One turning vector, and how many steps it has turned:
The counts run from 0 to 183.
[149 157 121 159 134 134 155 143 116 132 168 101 124 179 176 142 114 100
 165 179 141 125 109 128 151 103 108 117 126  96 120  93  92 152] : 124
[145  96  93 140 161 140 162 100  73 144 167 114 107 161 120 168 115 119
 142 153 142 125 121  76 135 116  96 179 150 165 114 117 123 160] : 151
[141 128 120 121  94 139 143 121 140 130 118  63 107 183 150 135 161  88
 160 166 156 170 149 103 157 122 140 139 124 153 134 128  87 129] : 119
[125  92  84 117 144  94 161 144 134 143 146 116 134 177 158 107 103 116
 158 164 150 136 164 116 137 120 120 192 153 151 121 139 133 166] : 155
[159 124 164 146 144 141 173 103 120 100 156 136 145 131 189 172 136 122
 124 158 109 112 123 123 176 135  76 144 137 113 111  88 117 116] : 85
[148 151 104 102 114 115 113 147 142 133 109 100 117 163 155 114  78  80
 190 180 152 122 158 146 133  90 156 155 140 108 125 136  92 142] : 127
[172 121 154 146 119 125 144  79  68 101 125 133 145 138 130 178 112 127
 144 164  82 108 137  75 156 142  96 158 161 120  77 128 120 136] : 179
[135 134 125 150 166 107 140 107 129 132 137 114 123 171 111 107 112 141
 153 165 154 144 195  94 113 126 137 165 172 113  70 121 142 163] : 61
[122 171  91 140 104 124 123 180 167 116 141  85 104 137 164  96 102  95
 119 172 126 147 161 142 161 113 105 126 145 109 127 118 118 153] : 41
[154 153 149 142  99 111 172 116 136  81  88  93 126 126 144 124 128 115
 103 192 110 128 169 114 161 179  95 144 155 121  98 137 144 127] : 175
[144 104 173 131 128 128 116 121 144 174 164 110 123 180 162 116 120  95
 116 166 131 172 154 127 140 131 106 108 127 150  85 138 106 136] : 117
[149 150 116 101 120 171  53 120 146 123 140  99  84 114 125 124  90  91
 112 155 136 132 174 154 148 105 124 143 143 119 137 141 119 105] : 43
[165 111 135 137 126 150 175 111  93 116 133 103 123 125 155 192 131 110
 123 171 108 104 138 108 195 143 100 157 148 125 124 116  98 122] : 84
[139 180  64 146 119 140 107 149 132  98 101 126  95 118 122 155 107 118
 184 150 126 144 135 123 152 107 136 149 127 103 142  82  73 130] : 131
[140 165 104 143 118 161  93 102 117 122 143 122 143 149 125 115 137 168
 126 132 107 126 182 104 119 119 135 115 162 103  48 106 103  93] : 101
[174 129 147 105 115 160  89  76 141  77  96 125 139 120 126 153 121 103
 124 139  96 139 164 116 133 149  89 184 140 140 108 136 147  92] : 177
[178 130 128 101  96 152 148 106 141  81  79 115 132 147 146 153 159 115
 172 145 138 125 164 126 145 169 151 172 122 122 109 113  89 102] : 91
[147 154  93 132  86 123 116 116  95 123 120 106 150 150 112 107 113 156
 140 157 100 123 178 110 113 127 157 150 190 105  60 134 103 112] : 100
[146  93  82 104 157 157 115  73 102 140 153 118 103 155 110 167 118 101
 136 129 150 133 123  96 115 115 100 207 128 175 130 133 126 136] : 150
[148 138 128 147 167 134 122  82 148 115 135 130 111 160 117 116 150 145
 147 140 175 145 202  98 108 132 119 170 134 131  76  98 143 112] : 62
[144 118  65 155 149 103 128 131 133 118 178 168 139 152  93 154 112 145
 144 135 131 156 145  95 126 104 114 184 156 114  87  90 123 155] : 65
[173 110 145  90 123 112 153 117 138 115 107 146 150 148 192 151  88  94
 160 162 127  97 129 155 148 145 108 176 121 150 120 139 105 124] : 87
[198 124 112 115 121 144 167 124 138 121 165 137 129 146 152 157 115 114
 156 145 187  78 124 146 149 139 122 137 116 118 121 107  66  95] : 0
[137 140 135 158 129 154 108 108 115 140 175 108 137 162 178 160 151 136
 102 142 110 147 125  91 167 106  62  93 119 168  99 109  91  97] : 113
[143  98  71 148 146 147 135 144 151 106 195 158 128 141 158 145 128 130
 126 129 129 142 154 134 160 106 105 177 150  92 119  76 127 138] : 160
[147 108 138 114 114 124 148 126 175 111 142 104 136 119 175 158 138 103
  89 167  99 165 178 135 171 125  98 154 186 125 120 127 141 107] : 81
[139 118  55 150 113 132  96 167 114 142 175 143 113 150 147 130  91 118
 149 153 110 137 138 120 170  85 126 149 143 109 129  95  80 156] : 37
[154 124 103 101 123 140  86 128 162 148 167 111 143 206 170  82 100  92
 146 135 161 147 133 146 105 102 111 154 115 149 111 145 138 126] : 31
[137 149  61 152 135  88 173 152 139 113 162 111 120 136 125 115  98 148
 126 146 190  84 150 113 128 148  96 154 148 150 106 125 117 137] : 68
[135 125 125 114 100 102 174 147 161 111 121  84 117 121 160 150 138 116
  96 173 123 137 181 130 174 151 103 158 168 155 131 136 125 112] : 80
[185  86 134  92 116 156 134  92 107 116 135 113 110 114 143 190 124  92
 117 151 121 109 155 123 172 139 115 176 157 141 135 140  99  92] : 83
[159 154 125 103 106 182  81  78 131 139 120 116 127 114 109 132 111 117
  97 138  82 148 151 135 106 135 115 137 158 137  76 133 111  83] : 15
[145 121  82 101 132 115 101 124 150 122 145 104 115 130 108 122 107 134
 124 130 171 109 195 134 120 108 120 185 169 159 126 158 137  90] : 71
[144 139 100 142 124 157  95 146 136 139 180 125  83 143 149 101  81 100
 116 143 182  94 143 161 150 134 103 108 107 125 127 110  75 118] : 39
[139 119  86  95 106 134  98 140 148 102 110 101 116 104 159 111  92 110
 121 155 139 102 202 161 163 126 134 191 167 132 141 148 125 101] : 166
[155 169 127 133 154 175  83 110 141 131 144 111  94 143 139 114 130 113
 162 152 144 150 189 144 141 107 163 126 147  80  97  85  93 108] : 129
[172 134 141 122 150 159  93  62 104 114 120 134  90 133  88 177 108  90
 140 150 147 131 129  98 123 143 101 182 123 127 122 114 116 131] : 55
